Read these off the array that follows.
1) Report the entry just right of 105.
2) Report the minimum.
[[131, 123, 126, 124, 128, 129, 138, 127, 130, 128, 125, 127, 127], [130, 138, 131, 128, 128, 129, 116, 127, 126, 128, 129, 130, 128], [130, 137, 129, 132, 127, 128, 124, 124, 129, 128, 124, 130, 131], [127, 125, 129, 132, 129, 128, 114, 129, 127, 126, 130, 130, 127], [129, 129, 126, 129, 128, 130, 123, 130, 126, 126, 122, 127, 129], [129, 119, 127, 132, 128, 127, 131, 129, 127, 128, 134, 128, 128], [129, 137, 131, 124, 128, 129, 105, 126, 129, 128, 124, 129, 127], [128, 120, 128, 125, 128, 127, 127, 127, 127, 123, 133, 123, 132], [130, 118, 129, 123, 128, 128, 136, 128, 128, 128, 124, 133, 127], [126, 127, 123, 127, 128, 130, 115, 127, 128, 127, 124, 129, 128], [130, 126, 130, 127, 128, 129, 130, 123, 129, 127, 127, 130, 126]]
1) 126
2) 105

Questions about the array below. Rows and columns are numbered from 0.
1) What is the top-right entry?
2) What is the entry at row 1, column 0?
3) What is the entry in row 2 and column 0?
4) What is the top-left entry?
5) What is the bottom-left entry?
6) What is the entry at row 0, column 1?
7) What is the entry in row 0 and column 2?
[[133 128 117 124 115 134 121 124 150]
 [141 130 117 124 117 136 121 120 148]
 [139 138 116 125 129 143 126 119 139]
 [141 126 118 125 112 130 122 131 150]
 [139 136 116 125 126 141 124 118 142]
 [138 128 117 124 116 134 121 122 149]
 [134 127 120 125 112 127 123 138 147]
 [137 133 116 124 122 138 122 118 145]]
1) 150
2) 141
3) 139
4) 133
5) 137
6) 128
7) 117

Questions about the row below.
1) Find the entry just right of 130.
2) Find the entry just right of the largest entry.
3) Find the entry just left of 130.
[117 131 130 101 112]
1) 101
2) 130
3) 131

a =
array([[122, 130, 126, 126, 123, 151, 123, 127, 121, 130],
       [128, 130, 128, 128, 134, 132, 129, 124, 127, 125],
       [125, 128, 126, 127, 126, 140, 126, 126, 126, 130],
       [128, 129, 127, 126, 131, 129, 125, 127, 128, 128],
       [128, 130, 130, 130, 139, 131, 132, 118, 126, 120],
       [127, 128, 126, 128, 126, 135, 127, 125, 125, 130],
       [127, 130, 127, 127, 130, 135, 129, 127, 126, 126],
       [122, 128, 125, 123, 127, 150, 123, 124, 125, 130],
       [127, 129, 125, 125, 125, 133, 124, 133, 127, 132],
       [130, 130, 125, 123, 127, 123, 117, 133, 131, 135]])
Rows and columns are numbered from 0.
The entry in row 0 and column 1: 130
Give the entry in the bottom-left corner.
130
Give the entry in row 0 and column 2.
126
The entry at row 1, column 1 -> 130
The bottom-right entry: 135
Give the entry at row 0, column 0.
122
The entry just right of the largest entry: 123
Give the entry just left of the smallest entry.
123
The top-right entry -> 130
Give the top entry of the column that holds the largest entry.
151
Give the bottom entry of the column that holds the smallest entry.
117
Give the entry in row 1 and column 0.
128
The entry just left of 118: 132
The entry at row 1, column 2 is 128
The entry in row 2 and column 0: 125
Give the entry directly below the largest entry.
132

[[124 137 124 124 121 108 139 142 129]
 [120 130 132 128 128 107 133 136 130]
 [122 125 127 128 133 107 129 132 131]
 [123 118 127 132 140 108 120 134 136]
 [123 109 125 134 134 119 121 128 137]
 [128 112 120 139 130 117 118 128 137]
 [127 109 117 141 132 115 118 124 138]
 [131 109 119 144 139 114 116 122 148]
 [128 105 114 143 138 116 115 121 146]
 [125 105 118 140 140 124 113 112 140]
 [131 106 128 142 141 118 112 115 139]]
Counting starts at 0.
Which number is the entry just left of the largest entry?
A: 122
The entry in row 0 and column 2 -> 124
Which number is the entry at row 2, column 0?
A: 122
The entry directly above 146: 148
The entry in the bottom-left corner is 131
Which number is the entry in the bottom-right corner?
A: 139
The entry in row 0 and column 1 is 137
The entry at row 1, column 2 -> 132
Which number is the entry in row 1 and column 0?
A: 120
Which number is the entry at row 0, column 0?
A: 124
The entry just right of the centre entry: 117
Which number is the entry directly above the largest entry?
A: 138
Which number is the top-right entry?
A: 129
Which number is the entry directly below the centre entry?
A: 132
Which number is the entry just left of the centre entry?
A: 139
Which number is the centre entry?
A: 130
Which number is the entry directly below the largest entry?
A: 146

Questions about the table below. Counting starts at 0.
1) The top-right entry?
2) The entry at row 0, column 1?
3) The entry at row 1, column 0?
4) The bottom-left entry?
5) The entry at row 2, column 1?
6) The entry in row 2 and column 2?
7) The entry in the top-left corner?
[[123, 119, 122, 106, 124, 122, 132, 123, 126, 129, 130, 137, 127, 146, 127, 108],
 [132, 127, 130, 128, 127, 126, 126, 129, 126, 128, 134, 127, 128, 134, 130, 128],
 [129, 125, 127, 121, 126, 125, 130, 125, 124, 129, 133, 131, 126, 135, 126, 122]]
1) 108
2) 119
3) 132
4) 129
5) 125
6) 127
7) 123

data =
141,134,134,132,128,143,112,122,129,145,129,133,130,123
117,133,125,121,128,112,144,138,123,120,130,117,128,125
136,117,129,133,128,146,110,118,130,136,123,137,128,132
131,125,133,136,144,139,122,122,123,114,128,122,113,129
119,138,124,122,121,113,147,138,131,132,132,124,139,125
149,127,130,132,119,125,119,124,129,116,127,138,122,127
137,121,134,132,138,143,109,120,122,136,124,127,115,126
124,124,123,134,133,114,147,132,130,101,129,131,121,134
118,131,133,125,143,126,125,132,118,126,129,112,113,123
112,132,133,130,144,143,121,125,124,145,130,116,127,125
123,119,126,122,123,140,113,122,129,147,123,131,135,130
118,118,122,124,126,113,143,133,126,108,125,126,124,134
111,128,121,117,121,109,147,139,127,129,128,119,137,129
The smallest entry in the first row? 112
The smallest entry in the first column? 111
The last entry, reading row by row -> 129
The second smallest entry: 108
The entry directly above the largest entry: 119
The third entry from the end, reading row by row? 119
The top-right entry? 123
The largest entry in the first row? 145
The largest entry in the first column? 149
The last entry in the row that holds the smallest entry? 134
The second-last entry, reading row by row -> 137
The entry in the top-left corner? 141
The entry just right of the largest entry? 127
The entry just right of the smallest entry? 129
The third entry in reading order? 134
The 4th entry in reading order? 132
The smallest entry? 101
The second entry on the diagonal from the top-right corner? 128
The entry directly below the smallest entry? 126
The first entry in the row that holds the smallest entry is 124
The entry directly below the largest entry: 137
